Some points:
1.12;1.58;-0.98;1.79;-0.52;0.01;0.48;-1.94;-1.35;0.56;-0.65;-2.68;1.15;-0.68;-1.19;-0.65;2.01;1.11;-0.75;-0.24;-0.52;1.47;0.44;-0.82
1.52;-0.36;0.06;-0.95;-0.39;0.24;-0.44;0.39;1.20;-1.05;-0.99;0.30;-0.72;1.81;-1.19;-0.74;0.48;2.20;-0.27;0.55;-1.39;-0.85;0.06;1.09
1.13;-1.71;0.73;0.05;0.83;-0.30;1.92;-2.08;0.97;-0.65;0.18;2.32;0.27;-1.04;0.04;1.05;-1.22;0.16;-0.98;-0.70;-1.29;1.01;-0.12;-0.16
0.83;0.01;-1.28;1.48;-0.58;-0.30;0.94;1.24;-1.71;-0.64;0.66;1.30;-0.27;2.46;-0.33;-1.51;1.25;0.78;-0.98;0.08;1.04;0.84;-0.65;-0.15
-0.32;-0.49;-0.72;-0.48;0.71;-0.61;-0.97;0.46;0.41;2.94;1.56;-0.53;-0.99;0.18;1.05;0.05;0.20;0.71;-0.49;0.46;0.46;0.54;-1.47;-1.62
-0.31;1.37;-0.97;-0.06;-1.65;0.31;0.92;-1.03;1.53;-1.97;1.57;0.34;-0.81;-2.07;-0.87;0.42;-1.35;-1.40;-1.19;0.00;-0.20;0.48;-0.34;0.01
-0.82;0.41;-0.87;0.18;2.42;-1.43;-0.94;0.32;-0.45;0.07;-0.04;0.90;1.24;0.38;0.81;-0.48;0.54;0.69;-2.95;1.95;-0.22;1.05;1.76;0.32
-1.41;-0.29;0.71;-0.14;0.29;1.44;0.76;-1.53;-0.40;-1.04;0.43;-0.16;-1.26;0.39;0.93;1.10;-0.46;0.79;-1.57;0.38;2.20;1.27;-1.17;0.79
1.83;-0.85;-0.89;0.13;-0.29;0.22;-0.94;-0.44;0.97;-0.70;-0.76;-0.48;-1.31;1.40;1.27;-1.00;-2.17;0.22;0.47;-0.53;-0.70;1.39;0.86;-1.56
-1.06;-0.81;0.28;-0.78;0.49;-1.06;-0.03;0.66;1.96;0.70;1.52;-2.74;0.21;-0.23;0.57;0.80;0.03;0.89;-0.06;1.46;0.01;-0.41;0.58;-0.42
-0.61;0.25;0.02;-1.01;-0.42;-0.18;1.23;-1.06;2.33;1.17;-0.73;1.59;1.20;-0.22;1.54;-0.64;-0.20;0.82;-0.72;-0.48;0.34;-1.56;-0.25;1.95
0.33;0.74;1.38;-1.26;1.45;-0.46;-0.73;0.68;-0.80;-1.45;1.38;0.37;-0.38;0.49;-0.28;1.55;1.97;0.02;0.20;-1.53;0.16;0.66;0.46;0.15
1.39;0.89;0.08;-0.41;-0.81;-0.66;-0.16;0.30;0.22;-0.83;-0.96;1.70;-0.15;-1.33;-1.03;1.02;0.52;0.50;0.16;-0.16;1.09;-0.27;0.33;-1.90
0.32;-0.17;1.11;-0.84;-0.24;0.25;0.13;0.77;-0.24;0.05;-0.76;-0.81;-0.41;0.21;2.49;0.73;-0.44;-0.16;0.27;0.93;0.00;0.37;-0.53;-0.28
-1.79;-1.39;-0.25;-0.54;-1.05;0.61;-1.98;0.69;-0.12;0.22;0.16;1.33;0.08;-0.33;0.00;-1.45;0.48;1.40;-1.09;0.93;-1.04;0.85;1.87;0.77
-1.00;0.35;-0.71;0.45;0.58;0.40;-0.84;0.91;0.91;-0.93;-1.42;0.55;-1.22;-0.21;-0.62;-0.48;-0.19;1.12;1.39;0.10;-0.86;-1.43;-2.51;0.43
-0.91;-1.22;1.42;0.97;-0.11;1.59;-0.25;-1.44;-1.44;-0.75;-0.53;0.98;0.00;-0.03;-0.18;0.57;-0.18;-0.87;-0.88;-0.04;-1.31;-0.58;-0.94;-0.45
-0.93;-1.12;-0.42;-1.05;0.74;-1.00;1.13;-0.24;-1.88;-0.41;-0.09;-0.56;0.07;-0.82;-1.69;-0.33;-1.05;1.46;-0.24;-0.62;2.04;-0.26;-1.71;0.10
0.29;-1.37;-0.74;1.55;1.64;-0.51;1.21;-0.96;0.87;0.86;0.51;1.13;-0.29;0.27;-0.51;-1.72;1.16;-1.28;1.32;-1.04;-0.28;1.13;-0.70;0.35
1.38;0.46;0.72;2.00;-0.16;0.62;-0.54;0.00;0.11;-0.82;-0.74;-0.10;0.81;-0.32;-0.37;-0.29;-0.67;0.74;0.65;1.94;0.46;-2.56;0.67;-0.01
-0.45;1.48;-0.72;0.31;-0.81;-0.90;0.83;-1.94;0.95;0.36;1.04;-1.08;-0.33;-0.45;1.87;-1.50;0.11;-1.28;0.47;0.44;-1.09;0.02;0.84;-1.67
-0.07;0.92;-2.91;-0.69;0.80;1.14;1.03;1.93;0.22;-1.03;0.06;-0.08;0.51;-1.04;-1.65;0.37;0.87;-0.10;1.52;0.91;0.59;1.78;0.10;0.84
-1.39;0.26;0.19;0.02;0.09;-1.33;-0.76;-0.18;0.57;-0.96;-1.26;-0.05;1.86;0.01;-0.68;0.39;-0.28;-1.48;-0.87;1.77;0.70;0.28;-1.57;0.25
-0.20;0.69;0.26;0.18;2.37;-1.48;0.42;0.46;-0.24;-0.27;0.32;-0.14;-0.05;0.35;-0.89;-0.13;-2.16;0.59;0.38;-0.90;-2.18;0.63;-0.09;0.90
-0.38;0.47;2.73;0.26;-1.37;0.92;1.13;-0.21;0.27;1.11;0.46;-0.65;-1.26;-0.94;-1.20;-0.65;0.96;0.64;-0.63;0.10;0.05;-0.85;-1.08;0.91
-0.83;-1.44;-0.78;0.55;-0.46;-0.16;-0.32;-1.80;-0.68;-1.13;-1.89;-0.84;0.08;0.13;2.43;0.61;0.61;0.67;1.05;-1.39;0.37;1.54;-0.01;-0.36
1.09;1.64;-0.83;-2.54;-0.18;-0.53;-0.38;-0.71;-1.34;-0.45;0.48;-0.26;-0.05;1.04;0.40;0.37;-1.84;-1.35;0.71;0.04;0.07;-1.26;-0.72;0.78
0.35;-0.98;-0.58;1.33;-0.71;0.77;1.96;2.20;-0.68;-1.46;-0.12;-0.25;-0.22;-0.41;0.09;-0.13;-0.75;-0.95;0.32;0.31;0.66;-0.38;1.34;-1.35
-1.06;-1.09;-0.33;-1.17;-1.08;0.10;-0.97;-0.69;0.82;0.42;-0.76;0.52;1.90;-1.20;-1.30;0.55;0.02;0.74;-1.09;-1.87;0.15;-0.73;-0.06;-1.40
-0.29;1.77;0.88;0.29;2.03;1.82;-0.91;0.92;2.44;0.76;-1.49;0.77;-0.52;0.04;0.65;-0.26;0.26;0.49;-0.66;0.06;0.20;-0.48;0.44;-1.72
0.05;-2.27;-0.81;0.65;0.07;0.82;-2.00;-0.12;-0.37;-0.81;1.02;-1.73;0.53;0.18;-1.90;-1.43;-0.62;-1.40;1.15;0.76;0.34;0.16;-1.10;-0.15
0.43;1.76;0.23;-0.38;0.18;1.28;0.65;0.18;-0.09;0.39;-1.72;-0.65;-0.15;0.84;1.24;-0.41;-0.57;-0.31;-0.26;0.70;0.94;1.11;-1.35;-0.04
-0.02;1.19;0.79;-1.32;-1.57;0.99;0.23;0.28;-0.02;0.81;0.08;-0.65;0.77;2.52;-1.28;1.23;0.46;2.14;0.52;0.68;-1.09;0.55;0.08;-1.02
0.95;-0.27;0.94;1.18;-0.50;-0.09;-0.17;1.92;1.17;0.10;-0.56;-1.95;2.40;-1.01;1.42;0.81;-1.44;0.05;0.66;-1.35;0.01;2.03;0.44;1.68
-1.67;-1.38;0.47;0.52;-0.22;1.36;-0.44;-0.04;-0.83;0.10;1.57;-0.23;-1.16;-1.07;0.65;1.44;0.10;0.37;-0.69;-0.49;-1.17;-0.96;1.11;2.38
1.04;-1.60;1.36;0.68;-0.56;-0.91;0.37;-0.15;0.16;-0.30;1.51;0.41;0.35;1.52;-0.68;-0.17;0.53;-0.31;0.67;0.39;-0.32;0.75;-0.36;1.09
-0.33;0.22;-1.54;-1.52;0.22;0.33;0.08;0.49;-0.24;0.57;0.41;-0.55;0.96;0.64;-0.28;-1.32;-1.02;-0.32;-0.30;-3.15;1.10;-1.38;-0.12;0.67
1.74;0.29;0.16;-1.58;-0.60;1.20;0.36;-0.55;-0.51;0.84;0.49;-0.98;0.48;-0.53;0.06;-0.53;0.19;-0.29;-0.32;-0.21;-1.24;0.78;1.46;0.26
-0.71;0.75;0.23;-0.18;0.46;0.55;-0.43;-0.59;-0.88;-2.23;0.34;-0.70;-0.21;0.39;1.44;-2.25;0.90;0.24;0.23;1.25;0.00;-0.73;0.71;1.42
-1.31;0.10;0.68;1.00;-1.20;0.33;0.37;1.04;0.28;0.14;0.32;0.88;0.42;0.10;0.48;-0.19;0.08;-0.08;-0.12;-1.55;-0.68;-1.15;-1.54;-1.59
-1.33;-0.05;0.28;0.13;-0.09;-1.02;0.75;1.09;-0.26;-0.98;-1.38;-1.04;-1.79;0.37;-0.44;1.16;-1.13;-0.27;-1.19;-0.85;-0.08;-0.68;2.57;-1.13
-0.43;2.01;-0.58;0.55;-1.49;-1.46;-2.07;-0.92;1.10;-1.06;0.06;1.27;0.08;-0.71;0.57;0.79;1.25;0.63;1.95;-1.13;1.53;0.70;0.09;0.67
-0.51;-1.41;-1.57;-0.15;0.12;0.56;-1.62;-0.73;-0.61;1.77;-1.12;-0.90;-0.47;-1.03;-0.40;1.88;1.33;-1.33;0.06;-0.47;0.95;-1.66;0.00;1.85
1.25;0.61;0.10;0.12;-0.32;0.91;-1.69;1.68;-1.95;0.98;-0.33;1.06;-0.38;-1.64;0.42;-0.83;-0.65;0.50;-1.08;-0.85;-1.08;1.52;-1.12;-0.78
2.14;0.29;0.66;0.46;1.77;-1.65;-1.36;-1.26;-0.56;-0.10;-0.23;-0.63;-1.63;-0.14;-0.70;0.59;1.17;0.00;-1.15;0.38;0.52;-0.85;-1.21;-0.23
-0.45;-0.03;-1.27;-1.14;0.84;-0.09;1.16;0.03;0.60;0.69;-1.29;0.89;-1.28;0.40;0.73;0.63;2.16;-1.46;1.15;0.03;-1.15;-0.01;0.02;0.60
1.96;0.18;1.12;-0.66;1.39;0.96;-0.14;-0.04;-0.73;0.93;1.02;0.83;-0.38;-1.47;-0.15;-0.62;-1.08;1.17;1.48;0.66;3.18;-0.56;1.20;0.83
There is one direction along which these points spread out most. Take the direction at right angles to it along which they spread out most. Go by this last direction. How many in every 100 of the points above lie lower along it than each point below? Round to a whole number. More than half of the points above lie lower than the first one.
0.83;0.12;1.19;-0.26;-0.10;-0.51;-0.80;0.95;0.54;0.57;-2.13;-0.80;-1.54;1.04;-1.65;-0.88;1.64;-2.54;-1.13;-0.82;0.73;0.26;0.59;1.49 ~ 77
-0.26;0.15;-0.24;0.95;1.46;-1.60;1.95;1.50;-0.70;-0.54;0.72;-0.61;1.07;-0.32;1.77;-0.37;1.69;0.80;-0.77;-1.13;-0.60;-1.84;0.08;-0.44 ~ 43
0.87;-2.17;-1.23;-0.51;-1.21;-1.40;0.73;0.57;1.40;0.42;0.03;0.13;-1.97;-1.77;-0.35;-0.11;0.08;-0.11;-0.55;1.42;-0.56;0.19;-0.95;0.71 ~ 55
-1.39;0.13;1.41;-0.19;0.52;-0.08;1.95;-1.00;-1.72;1.49;-2.05;0.54;0.74;-0.19;-0.51;-1.00;-1.08;0.17;2.93;0.70;-1.26;0.85;1.56;-0.37 ~ 32
-0.25;1.51;0.04;0.66;0.15;0.39;-0.80;-0.25;-1.28;-0.12;0.67;-0.57;-0.48;-0.97;0.22;0.73;-0.37;-1.23;1.68;-0.23;-1.91;0.12;-1.04;-0.65 ~ 53
0.37;0.13;-1.74;1.38;-0.55;1.49;-0.07;-0.06;-0.10;0.74;-0.82;1.29;0.71;1.64;-0.72;2.72;-1.66;-0.17;0.05;1.22;0.36;-0.56;0.37;-0.13 ~ 51
-0.43;-0.61;0.48;0.48;-1.10;-2.43;-0.24;-0.89;-0.72;1.23;0.28;0.41;-0.17;-0.30;-0.30;-0.55;-1.66;-0.32;-0.94;0.29;1.11;-0.61;0.14;0.84 ~ 66
-2.20;0.44;1.70;0.48;0.27;0.29;-0.11;0.67;1.41;0.15;1.80;0.49;-0.04;0.62;-1.29;-0.91;-0.37;-0.97;0.84;-0.45;1.16;1.25;-0.21;0.22 ~ 64
0.68;-0.94;0.23;-0.69;-0.58;-1.58;-0.35;1.00;-0.31;-0.56;0.09;1.14;0.27;-0.45;0.08;0.99;0.25;-0.24;2.36;1.75;0.19;-1.16;0.17;-1.17 ~ 72
1.07;1.16;-0.62;0.31;-0.85;-0.15;0.95;1.03;-0.47;0.99;0.73;0.40;0.84;0.38;0.91;1.43;-0.99;0.03;-0.41;0.92;-1.40;-0.60;-0.98;-0.54 ~ 28
-0.38;-0.38;-0.36;-1.46;0.47;1.42;-0.24;-0.66;0.47;-0.27;0.20;0.24;0.55;-0.41;-0.63;-1.19;1.07;-0.08;-0.50;0.39;0.20;-1.25;1.70;-1.07 ~ 47
-0.22;1.17;-0.76;2.61;-0.11;-0.35;0.66;-1.01;0.16;1.16;1.25;-0.45;-0.46;1.71;-0.42;0.55;-0.21;0.60;0.50;-1.16;0.44;-0.43;1.71;0.33 ~ 47
1.01;-0.96;1.11;-1.09;2.00;1.34;-0.48;-0.47;0.71;-0.72;1.47;-0.90;2.33;1.19;-0.05;0.25;0.87;-1.11;-0.07;-1.31;0.28;-0.76;-0.34;-0.93 ~ 66
-0.26;-0.16;0.97;-0.63;-2.46;-0.45;-0.14;0.61;-1.06;0.97;0.41;0.69;0.45;0.63;1.62;-0.08;0.57;-2.02;-0.27;0.71;-0.01;1.28;0.47;-0.54 ~ 17
